One vector is turned by the same rotation once a step. Each row is the vector after some number of steps, and that number follows the row.
The counts run from 0 to 756.
[135 107 128 155 105 142 115 154 163  85 164 146 122 120  95 164 150 112
 104 165 159 131 146 173 100 152  93 132  69 131 114 120 110 175]  274
[168 127 115  99 124 100 191 171 150  98  92 112 116  99 128  99 129 132
 188 118 115 124  82 118 122 116  78 120 143 125 121 133 150 123]  447
[109 118 124 129  91 144 155 141 135 111 121 146  92  79 110 159 136 123
 126 118 168 150 106 139 149 151  74 146  58 153  97 126 117 120]  430
[139 115 154 108  75 118 146 152 179  94 162 132 128 110 104 147 101 138
 113 111 157  91 130 148  96 111 130 133  76  97 140  94 111 172]  266
[ 93  87 178  72 120 125 158 116 111 170 112 102 142  91  96 125 137 131
 151  90 110 132 138 130 165 143 173 160 120 100 112 119 110 149]  668
[129 100 105 108 108 102 116 108 129 144 146 126 117 129 109 119 134  97
 134 153  85 106 110  42 124 110 159 162 110  77 107 108 102 108]  541
[149 149 154 108 144 135 151 117 194 118 131 104  84  70 107 153 113 121
  79 128 108 120 128  82 126 125 146 163 123 108 140 101 116 154]  388
[107 152 176  56 148 136  91 119 164 143 148 133 128 151 126 141 124  83
 104 191 104 125 138 136 128 122 162 119 101 115 117 100 146 156]  77
[105  86 174  68 114 111 150 110 127 164 115 107 144 106  94 125 148 142
 143  85 122 117 130 130 163 148 171 162 114 108 122 112 104 153]  667
[127 104  93 136 103 156 145 208 138 103 126 101 110 128 130 113 163 101
 172 106 135 123 150 129 110 159 178 152 120 140  96 138 128 148]  132
[112 135 142 104 105 145 140 107 153  95 107 131 150 133 125 138 155  80
 133 131 132 170 136 107  52 101 141 137 143  80  91 142 141 146]  410
[131 112  99 103  64  96 123 147 156 120 170  94  84  99 145 139 118 113
 123 131 145 134 119 118 130  87 109 115  91  64 111 144 122 145]  110
[175 151 119 141 137 140 115 162 154 108 131 146 114  87 129 121 109 153
 138 110 145  89 100 122 113 143 119 170  39 149 150  98 119 116]  584
[122 134 132 114 173 138  92 149  76 133 118 127 120  88 108 127 129 121
 186 153 106 163 139 161 161 126 139 145 119 178 102 126  80 112]  335
[149 172 204 143 151 111  94 101 124 118 115 134 132 136 116 159 142 145
 117 143 122 139 138  64  91  90 137  92 110 119 159 125 128 119]  61
[123 103 197  98 118 139 113 169  98 132 122 132 123 142 119 108 180 109
 195 151 111 112 110 133 132 126 138 100 148 139 103 133 181 133]  320
[133 111 171  83 119 113  90 119 110 169 109  98 173 129 107 130 153 115
 166 139 116 138 145  97 123 139 188 145 137 102 125  99 155 142]  663
[116 124 111 150 180  99 102 116 117 130 102 114 125 132 102 139 157 155
 120 116 135 145 128 121 136  61 131 119 102 189 163 174  81 109]  496
[ 82  93 141 102 111 157 173 128 141 109  99 124 149 144 107 124 141  52
 148 146 135 111 119 137 104 108 141 127  93  97  75 136 114 124]  416
[111 110 102 122 154  90  53 111 123 162 136 122 101 100 143 153 140 148
 117 154 121 127 163 107 141 144 131 170  63 128 121 114 143 130]  680
[115 151 184  79 113  96 115 126 152 150 123 119 127 134 106 159 127 115
 129  90 111 137 159  94 110  72 164 104 170 131 152 126 150 155]  508
[117 108 126 145  74 139 137 162 127  89 145 117 125 128 137 125 175 168
 174 122 137 158 147 118  80 162 149 139  90 109 113 139 161 140]  125
[106 134 133 123 112 120 167  76 162  85 106 159 150 151 119 123 170 122
 139  96 133 146 109 118  68 110 124 159  89  92 128 152 114 148]  407
[114 173 161  71 147  70 125 114 144 115 136 123 121 125 136 107 117 138
 157 132  61 125 106 130 143 105 117 160 144 117 163 145  98  97]  204
[167 134  94 120 120  99 117 147 175 121 114 106 120 165 125 131 125 101
 137 131 152  93 149  85  84  90 169 107  84 106 134 108 136 155]  257
[124 107 144 136 149 143 110 143 129 127 132 113 115 158 100 163 164 139
  97 155 110 129 180  53 114 142 199 118 104 145 115 108 110 142]  378
[121 108 118 156 119 156 105 165 151 109 161 174 156 145 119 149 176 112
 133 151 110 123 144 115  78 162 115 156  81 147 130 125 155 146]  280
[146 104 156 129 187 105 126 159 122 139  93 122 146 126 117 170 182 121
 127 114 131 140 170 154 126 180  93 141 154 162 103 150  94 126]  32
[155  80 149 129 157 154 104 206 106 152 152 125 140 123 122 144 184 103
 139 113 117 125 138 134 133 141 148 113 160 137  94 152 123 157]  475
[123  85 163 107 191 154 104 185 112 153 156 136 143  69 134 112 141 155
 127 136  74 106 121 119 141 116 142 133 141 131 130 144 138 124]  483
[108 108 184  95 156  78 137 116 136 113 120 100 151 105 111 153 120 207
 111 151 119 144 161 148 126 134 117 114 108 106 152 125 104 122]  365
[139 129 106 108 148 147 144 183 165 109 109 108  91 127 134 108 125 112
 130 131 152  76 119 153 128 153 151 153  54 148  99 109 102 119]  577
[134 137 137 141 169 177 129 188 121 104 120 119  98  84 139 111  91 108
 169 159 114  87 135 131 111 127 146 143  71 131 100 102 116 117]  580
[122 128 147 126 165 119 139 122 146 113  86  77 137 141  98 175 163 157
  93 153 149 174 192 120 120 159 139 120 116 148 125 133  96 134]  373
[112 120  80 120 142 148 160 180 177 123 116 106 139 113 111 122 132  56
 138 121 116 112  95 127 124 103  99 166 139 152 137 158 117  99]  293
[127 125 165 112 135 154 146 134 159 115 151 125  82  90 113 143 119 136
 102 119  76 116 142  54 118 120 188 150 121 108 121 105 116 154]  386
[137 117  88 110 161 115 147  89 150 136  89  95 130 129  84 134 158  87
 125 170 104 150 125  73 137 136 127 163 125 121 103 108  92 126]  536
[145 133 155 107 149 116  89 142 138 148 149  92  90 102 106 115 145 114
 139 189  90 126  83 104 173  88 112 115 143 139 164 136 148 127]  640
[133 161 165 112  96 135 126 152 125 120 105 140 133 125 145 160 154  74
 159 102 154 170 116 100  91  92 102  85 137 118 103 164 156 120]  752
[ 87  83 173  87 134 129 151 174 131 105 111 126 148 111  96 142 130 113
 127 113 139 116 142 182 127  79 125 114 161 164 109 151  96 112]  171
[ 78  98 163 104  96 152 170 137 129 122 116 137 142  93 105 135 113 108
 141 136 138  96 105 141 139 139 113 142  51 113 111 110 128 106]  423
[ 93 134 166  78 112 101  65 121 154 147 169 128 106 155 106 159 132  99
 107 168 116 114 166 148 150 109 156 134 119 146 138 116 129 159]  517
[ 90 131 159 157  83 132 107 159 106 107 151 142 124  95 136 119 128 121
 175 112 121 118  93 114 116  77  89 138 103 136 162 171 129  82]  303
[152 123 111  94 127  88 124 177 130 115 104 115 120 107 132 110 113  92
 207 112 126 125 145 135 106  92 130 145 193 125 100 136 120 127]  10
